Below are clouds of points in 11 dimensions, each taken in no order from a shape made of curves.
After each cloud, say how many separate pieces and how many holes its shape has (a circle has one hole, a figure eight two, a Y shape none).
In the rows, zero is written as 128.

H (83 x 11)
[[142 185  75  49 123 106 192 163 206 114 121]
 [ 95  79 165 208 173 148  86 120  49 141 149]
 [ 92  83 148 190 177 116 105 130  75 152 149]
 [ 96  86 163 201 173 152  83 113  52 143 141]
 [ 92  89 154 190 175 134  95 117  67 151 140]
 [ 96  69 150 203 180  95 116 151  73 146 167]
 [ 93  79 147 193 179 107 110 137  76 150 154]
 [ 97  67 152 206 180  95 117 153  71 144 169]
 [ 94  76 147 195 179 104 112 140  76 149 157]
 [138 177  73  50 124 107 189 160 205 117 123]
 [141 179 100  72 143 116 179 162 172 115 116]
 [125 161  71  58 126 122 174 149 192 126 120]
 [ 97  75 163 210 174 139  91 126  50 141 154]
 [ 94  89 155 191 175 138  92 115  65 150 140]
 [126 164  74  59 126 131 170 145 187 126 118]
 [157 205  86  43 122 108 195 165 206 106 118]
 [164 213 103  52 130 108 195 170 192 100 112]
 [125 161  71  57 126 121 175 150 193 125 120]
 [ 96  84 164 204 173 153  83 115  49 142 144]
 [ 97  70 161 211 176 125  99 137  55 141 162]
 [ 95  89 159 196 174 147  87 113  57 147 139]
 [145 184 101  69 143 110 184 166 175 112 116]
 [ 93  88 152 190 176 130  97 119  70 152 141]
 [137 177  98  71 141 123 173 155 170 118 114]
 [135 177  95  68 137 134 168 149 169 120 112]
 [152 199  82  44 122 107 195 164 206 109 119]
 [ 97  84 164 202 173 153  83 113  50 143 143]
 [159 202 103  59 137 106 192 170 186 103 113]
 [ 95  87 162 199 173 151  85 112  53 145 140]
 [ 95  88 161 197 174 149  84 113  55 146 140]
 [135 176  94  67 136 137 167 147 170 120 112]
 [153 194 102  64 140 105 190 170 182 107 114]
 [131 175  89  64 131 142 164 142 173 122 112]
 [137 176  97  70 140 126 172 153 169 119 113]
 [144 181 100  70 143 112 182 164 173 114 116]
 [ 96  72 162 211 174 131  96 132  52 141 159]
 [128 170  81  60 127 139 165 142 179 125 115]
 [129 171  84  62 127 141 165 142 177 124 113]
 [134 176  93  66 134 138 164 144 170 122 111]
 [ 98  65 156 211 178 105 111 150  63 141 171]
 [136 174  72  51 124 108 188 160 205 118 122]
 [160 212  90  43 121 109 196 165 205 104 116]
 [ 96  70 149 200 180  97 116 149  75 147 164]
 [ 98  65 155 211 178 102 113 153  65 141 172]
 [149 189 102  67 143 107 187 169 179 110 116]
 [ 96  78 164 208 174 145  87 123  49 141 152]
 [129 165  69  54 125 111 183 157 200 122 122]
 [165 217  94  43 122 109 196 166 202 101 115]
 [126 163  73  58 125 127 172 147 188 126 118]
 [ 97  68 160 212 176 120 102 140  56 140 164]
 [150 195  81  46 122 107 195 164 207 110 120]
 [ 98  65 158 212 177 114 107 146  59 140 168]
 [162 215  92  43 122 109 196 166 203 103 115]
 [168 219  99  46 125 110 196 167 198  99 112]
 [161 206 103  57 135 107 194 170 189 102 113]
 [ 93  80 148 192 179 110 109 134  76 151 153]
 [156 197 103  62 139 105 191 170 183 105 114]
 [127 163  69  57 126 116 179 153 196 125 121]
 [146 190  77  46 123 106 194 164 207 112 121]
 [164 210 103  54 132 107 195 170 191 101 112]
 [131 168  70  53 125 110 186 158 202 121 122]
 [ 98  65 153 209 179  99 115 153  68 141 171]
 [166 216 101  49 128 109 195 168 194 100 112]
 [133 175  90  65 132 141 164 143 172 122 112]
 [ 97  65 153 207 179  96 116 154  70 143 170]
 [139 177  99  71 142 120 176 158 170 116 114]
 [147 185 101  68 143 109 185 167 176 111 116]
 [128 163  69  55 126 114 180 154 198 123 121]
 [ 96  82 165 205 173 152  84 115  48 142 145]
 [132 173  87  63 129 142 164 141 174 123 112]
 [ 96  74 163 209 174 135  93 129  51 141 157]
 [ 94  89 158 194 175 145  88 113  60 148 139]
 [167 218 101  48 126 109 196 167 197 100 111]
 [ 94  74 149 196 180 100 115 144  76 148 161]
 [136 176  96  69 139 130 169 151 169 119 112]
 [128 168  79  60 126 136 167 142 182 126 115]
 [ 95  80 166 206 173 151  85 118  48 142 148]
 [127 167  78  59 126 135 168 143 183 125 116]
 [167 218  98  45 123 109 196 167 200 100 113]
 [ 94  89 156 193 175 142  89 114  63 149 139]
 [ 98  66 157 212 176 111 108 148  60 140 169]
 [ 92  87 151 189 176 127  99 122  71 152 143]
 [ 92  84 149 190 177 119 103 126  73 151 146]]
pieces : 2
holes : 2

Z (91 x 11)
[[164 163 172 142  74 128 153  98 123 130  68]
 [ 76 112  50 127 177 151 105 142 128 107 201]
 [112 128 108 142 120 121 138 127  98 130 141]
 [ 97 121  85 139 138 126 131 135 103 127 162]
 [152 110 173 142 116 108 126 125  96 115 127]
 [ 86 116  67 135 155 136 121 139 112 120 180]
 [105 125  99 142 126 122 137 132  99 130 149]
 [ 68  89  53 110 222 175  59 146 168  62 244]
 [157 124 176 144 101 111 135 117 101 121 109]
 [137 143 126 134 112 140 135 115 109 125 118]
 [152 112 174 143 113 110 128 123  96 117 124]
 [167 144 182 142  84 119 143 106 114 125  85]
 [157 125 176 143 100 111 136 117 101 122 108]
 [ 62 101  26 110 219 182  66 146 164  76 242]
 [151  98 178 141 126 105 118 129  96 109 139]
 [140 149 125 132 111 147 134 111 115 124 111]
 [ 80 114  56 130 170 145 110 141 122 112 192]
 [126 175 124 153  62 114 178 106 115 155  81]
 [ 76  79  73 112 219 164  60 145 166  57 241]
 [127 136 122 139 114 128 137 121 102 127 127]
 [ 64  95  36 108 223 181  61 146 167  67 245]
 [139 147 125 133 113 145 135 113 112 123 115]
 [151 101 177 141 123 107 121 128  96 111 135]
 [154 123 173 145 104 110 134 119 100 122 113]
 [164 135 183 145  90 114 140 111 108 123  94]
 [ 62 103  26 113 216 180  70 146 161  80 237]
 [154 187 152 149  52 127 177  93 123 153  47]
 [141 151 124 131 110 149 135 110 114 124 110]
 [102 123  96 141 129 122 136 132  99 130 153]
 [ 63 105  26 113 212 178  73 145 158  83 234]
 [152 106 174 141 119 108 123 126  96 113 130]
 [160 128 180 144  95 111 137 115 103 123 102]
 [119 131 116 141 117 122 138 126  99 130 135]
 [ 67 107  32 119 201 169  84 144 147  92 223]
 [154 120 173 143 107 110 133 120  98 121 115]
 [142 182 154 161  39 101 193 100 114 165  49]
 [166 141 183 143  86 117 143 107 112 124  87]
 [ 73  83  65 112 220 169  60 144 167  59 242]
 [167 153 177 141  80 124 148 101 119 128  76]
 [138 163 121 134  99 148 143 106 119 131 100]
 [ 71 110  41 123 188 158  96 144 137 101 211]
 [138 145 126 134 112 143 133 114 110 124 116]
 [ 70  86  59 109 221 172  60 144 167  61 243]
 [138 165 120 135  95 145 148 106 120 133  97]
 [165 138 183 143  88 115 141 109 110 123  90]
 [156 186 153 146  55 130 172  92 125 149  49]
 [166 158 174 142  77 127 150  99 121 129  72]
 [134 141 125 136 111 137 135 116 108 125 119]
 [ 65 106  30 116 204 172  80 145 150  90 227]
 [131 139 125 138 114 133 136 119 106 127 123]
 [ 67  89  49 110 222 177  59 144 168  64 244]
 [141 156 123 131 107 151 137 108 117 125 106]
 [139 162 121 133 101 149 143 107 119 128 102]
 [ 97 122  89 140 134 124 134 134 101 128 159]
 [ 70 109  37 121 194 163  92 144 141  98 216]
 [141 154 123 131 109 150 136 108 116 125 108]
 [132 169 119 140  84 137 157 106 119 140  92]
 [ 64 106  28 115 209 175  77 145 154  86 231]
 [ 61  99  29 109 221 183  63 145 165  73 244]
 [147 186 151 157  43 111 187  97 118 161  47]
 [162 177 161 142  65 133 162  94 126 139  58]
 [146 185 153 158  42 107 190  98 117 163  48]
 [129 136 123 139 113 130 136 120 104 127 125]
 [ 82 114  62 132 163 139 116 140 117 116 186]
 [159 127 179 145  98 111 136 116 102 122 104]
 [153 188 152 150  49 124 179  94 122 154  47]
 [124 133 119 139 115 127 137 122 101 129 130]
 [ 89 118  72 136 151 133 124 139 109 123 175]
 [132 170 120 141  81 134 159 105 119 141  91]
 [117 130 114 141 117 122 139 127  99 131 136]
 [124 176 126 157  58 109 181 106 115 158  77]
 [167 148 181 142  81 121 145 104 117 126  80]
 [135 166 120 137  91 143 149 106 119 136  96]
 [163 172 164 141  67 133 159  95 125 137  60]
 [153 117 173 143 110 109 130 123  97 119 120]
 [ 74 111  45 125 183 156 100 142 133 104 206]
 [ 62  97  32 109 223 182  62 146 166  69 245]
 [150 188 151 152  47 120 183  94 120 157  47]
 [141 181 156 166  36  94 196 102 113 167  49]
 [163 132 183 143  92 112 140 112 106 122  95]
 [128 172 121 145  75 127 166 106 118 146  87]
 [153 118 173 143 108 110 132 121  98 119 118]
 [163 129 182 144  94 111 139 114 104 123 100]
 [127 173 122 149  68 120 172 105 116 150  83]
 [109 126 105 142 123 120 138 130  99 130 146]
 [164 168 167 141  71 132 156  96 125 133  64]
 [ 92 118  77 138 145 130 127 137 107 124 169]
 [ 64  93  40 109 224 180  60 145 167  66 245]
 [159 181 157 142  61 134 166  93 126 142  55]
 [158 183 155 144  58 133 169  93 125 144  52]
 [140 158 122 131 105 151 140 106 118 127 103]]
pieces : 2
holes : 0
